Here are some points:
{1.36, 0.25, 2.34, 0.13, 0.97, 0.29, -0.88, 1.45, -1.39, -1.52, 1.62, -0.66}
{-1.60, -0.70, 1.07, 0.23, -0.37, 0.17, 0.32, -0.24, 0.75, 0.01, -1.27, 1.01}
{1.52, 0.09, 1.80, 0.39, 1.12, 0.29, -0.34, -0.01, -0.74, -1.75, 0.95, 0.16}
{-3.47, -0.38, -2.08, 0.77, -1.00, 0.24, -0.61, -0.74, 1.52, 1.35, -1.43, 0.18}
{1.50, 0.14, -1.12, -0.68, -0.34, 0.07, 0.42, -0.54, -0.62, 0.11, 1.25, -0.30}
{-0.92, 0.87, -2.55, -0.38, -0.39, -0.32, 2.16, -1.38, -0.03, 1.50, 0.26, 1.03}
{2.93, 0.46, 2.21, -0.74, 0.76, -0.29, 0.60, 0.61, -1.13, -1.17, 1.39, -1.98}
{-1.44, -0.05, -1.10, 0.24, 0.30, -0.23, -0.93, -1.41, 1.57, 0.94, -1.13, 1.49}
{-0.83, -2.41, 2.12, 0.33, -1.26, 0.45, -0.78, 0.63, -1.58, -0.36, -1.40, -0.94}
{1.30, 0.51, 0.45, -0.43, 0.68, 0.53, 0.39, 0.94, -0.33, -0.65, 1.43, -0.08}
{0.17, 0.79, -2.08, -0.27, 0.39, -0.42, -0.04, -0.74, 0.71, 0.87, 0.77, 0.55}
{0.08, 1.23, 0.04, -0.02, 0.41, -0.14, -0.04, -0.43, 0.83, 0.29, 0.61, 0.54}
{0.72, 0.91, -2.67, -0.88, 0.27, -0.43, 0.64, -0.77, -0.04, 1.09, 1.97, 0.90}
{-1.53, 0.09, -1.86, 0.24, 0.07, 0.17, -0.95, -0.59, 1.98, 0.91, -0.62, 0.49}
{0.35, 0.20, 0.26, 0.57, 0.97, 0.20, -0.49, -0.15, -0.02, -0.92, 0.16, 0.55}
{-0.26, -2.01, 2.19, 0.46, -0.18, 0.92, -0.96, 0.12, -1.70, -0.69, -0.37, -0.89}
{-2.00, 0.77, -1.15, 0.84, -0.39, -0.52, -1.06, -0.11, 1.96, 0.97, -2.01, 0.73}
{0.99, 0.71, 0.14, -0.75, 0.17, 0.15, 2.05, -0.96, -1.68, 0.14, 1.45, 0.12}
{-2.14, -1.39, 0.59, 0.01, -0.86, 0.38, -0.79, 0.42, 0.48, 0.88, -1.84, -0.23}
{-2.71, -1.09, -1.96, 0.16, -0.30, 0.08, -0.76, 0.23, 1.30, 1.27, -1.13, -0.30}
{-0.37, -0.35, 1.60, 0.06, -0.06, -0.47, -0.02, 1.14, -0.28, -0.28, -0.25, -1.27}
{0.08, -0.44, 1.19, 0.24, 0.41, 0.32, -0.68, -0.47, -0.54, -0.38, 0.03, 1.47}
Here are 19 more points, each followed by its number:
{1.81, 2.22, -3.33, -0.72, 0.70, -0.39, 1.18, 0.12, 0.35, 0.81, 2.27, 0.66} 0
{-1.04, -0.46, 2.73, 0.85, -0.33, 0.06, -0.80, -0.54, -1.24, -1.06, -1.56, 0.51} 1
{0.66, -0.30, -1.26, -0.53, -0.53, 0.10, 0.19, -0.43, -0.09, 0.47, 0.45, -0.06} 2
{2.19, 0.30, 0.72, -0.98, 0.82, 0.26, 1.06, -0.83, -1.14, -1.26, 1.72, 0.08} 3
{-1.22, -0.81, -1.10, 0.08, -1.71, -0.13, 0.25, 0.11, 0.02, 1.10, -1.39, 0.13} 4
{1.62, 1.35, -3.32, -0.45, 0.25, -0.33, 1.51, -0.47, -0.25, 1.85, 1.98, 0.37} 5
{-0.92, -0.27, 0.82, 0.67, -0.24, -0.03, -0.65, -0.25, -0.10, -0.75, -0.99, -0.17} 6
{-1.88, -0.73, 0.83, 0.39, -0.36, 0.23, 0.11, -0.43, 0.87, 0.04, -1.60, 1.18} 7
{-1.59, -0.47, -1.08, 0.20, 0.44, 0.05, -2.15, 0.41, 1.94, 0.61, -1.86, -0.07} 8
{-1.60, -0.74, -0.56, -0.05, 0.15, 0.14, -0.86, 0.15, 0.88, -0.25, -1.04, -0.02} 9
{1.01, 0.66, -0.09, -0.81, -0.11, 0.07, 1.07, 0.34, -0.41, 0.79, 1.23, -0.22} 10
{0.30, 0.76, 0.63, 0.63, -0.06, 0.22, 0.91, 0.14, -0.19, 0.28, 0.75, 0.22} 11
{-0.96, -1.75, 1.91, 0.41, -0.11, 0.46, -2.33, -0.28, 0.51, -1.66, -1.77, -0.63} 12
{-2.61, -0.88, -0.39, 0.58, -1.59, -0.04, -0.32, -0.44, 0.56, 0.44, -2.06, -0.22} 13
{2.90, 2.12, -1.40, -0.84, 1.02, -0.20, 1.27, -1.28, -0.27, 0.53, 2.22, 1.18} 14
{-0.49, 2.03, -2.11, -0.16, -0.28, -0.15, 1.08, -0.26, 0.12, 1.72, -0.15, 0.54} 15
{-0.65, 1.87, -1.50, 0.46, -0.53, -0.74, 0.64, -0.86, 0.25, 1.11, -0.80, 1.54} 16
{2.92, 1.01, -0.30, -0.40, 0.58, -0.20, 0.50, 0.81, -0.98, 0.13, 1.59, -0.04} 17
{-1.27, 0.70, -0.88, 0.40, -0.44, -0.63, 0.01, 1.46, 1.55, 0.38, -0.27, -0.90} 18
Which two of these numbered points are nearest to each point below, ignoring the 2 directions in which the first points spread most? Their numbers follow each, nearest first.
{-0.16, 1.62, -1.94, 0.50, -0.22, -0.27, 1.48, -0.19, 0.90, 1.82, 0.56, 0.75} > 11 15
{-2.35, -1.99, -0.81, 0.65, -0.24, 0.51, -1.23, 0.00, 0.92, -0.03, -2.29, 0.02} > 9 3
{1.29, -0.47, 1.06, -0.35, -1.02, 0.16, 1.16, 0.61, -2.19, -0.26, 0.69, -0.68} > 4 13
{1.29, 2.01, -2.46, -0.69, 0.46, -1.05, 2.14, 0.83, 0.74, 1.57, 1.86, -0.52} > 18 10
{-0.43, -1.84, 1.07, -0.48, 0.43, 0.46, -1.44, -0.02, -1.27, -0.17, 0.73, -0.54} > 2 9
{1.43, 1.82, -0.10, -0.13, 0.42, -0.08, 0.87, -0.34, 0.04, 0.17, 1.24, 0.45} > 11 14
{-0.50, -0.68, -0.37, 0.29, -0.34, 0.31, -0.37, -0.18, -0.51, 0.72, -0.45, -0.18} > 2 5
{1.14, 1.30, -2.67, -1.02, 0.44, -0.33, 1.35, -1.27, 0.62, 0.73, 1.23, 1.03} > 3 2
{-0.41, 1.18, -1.14, -0.25, -0.51, -0.63, -0.16, 0.30, 1.87, 1.22, -0.47, -0.51} > 18 0
{1.06, 0.78, 0.44, -0.08, -0.45, -0.30, -0.10, 0.70, 0.61, -0.04, 0.70, -1.28} > 18 0
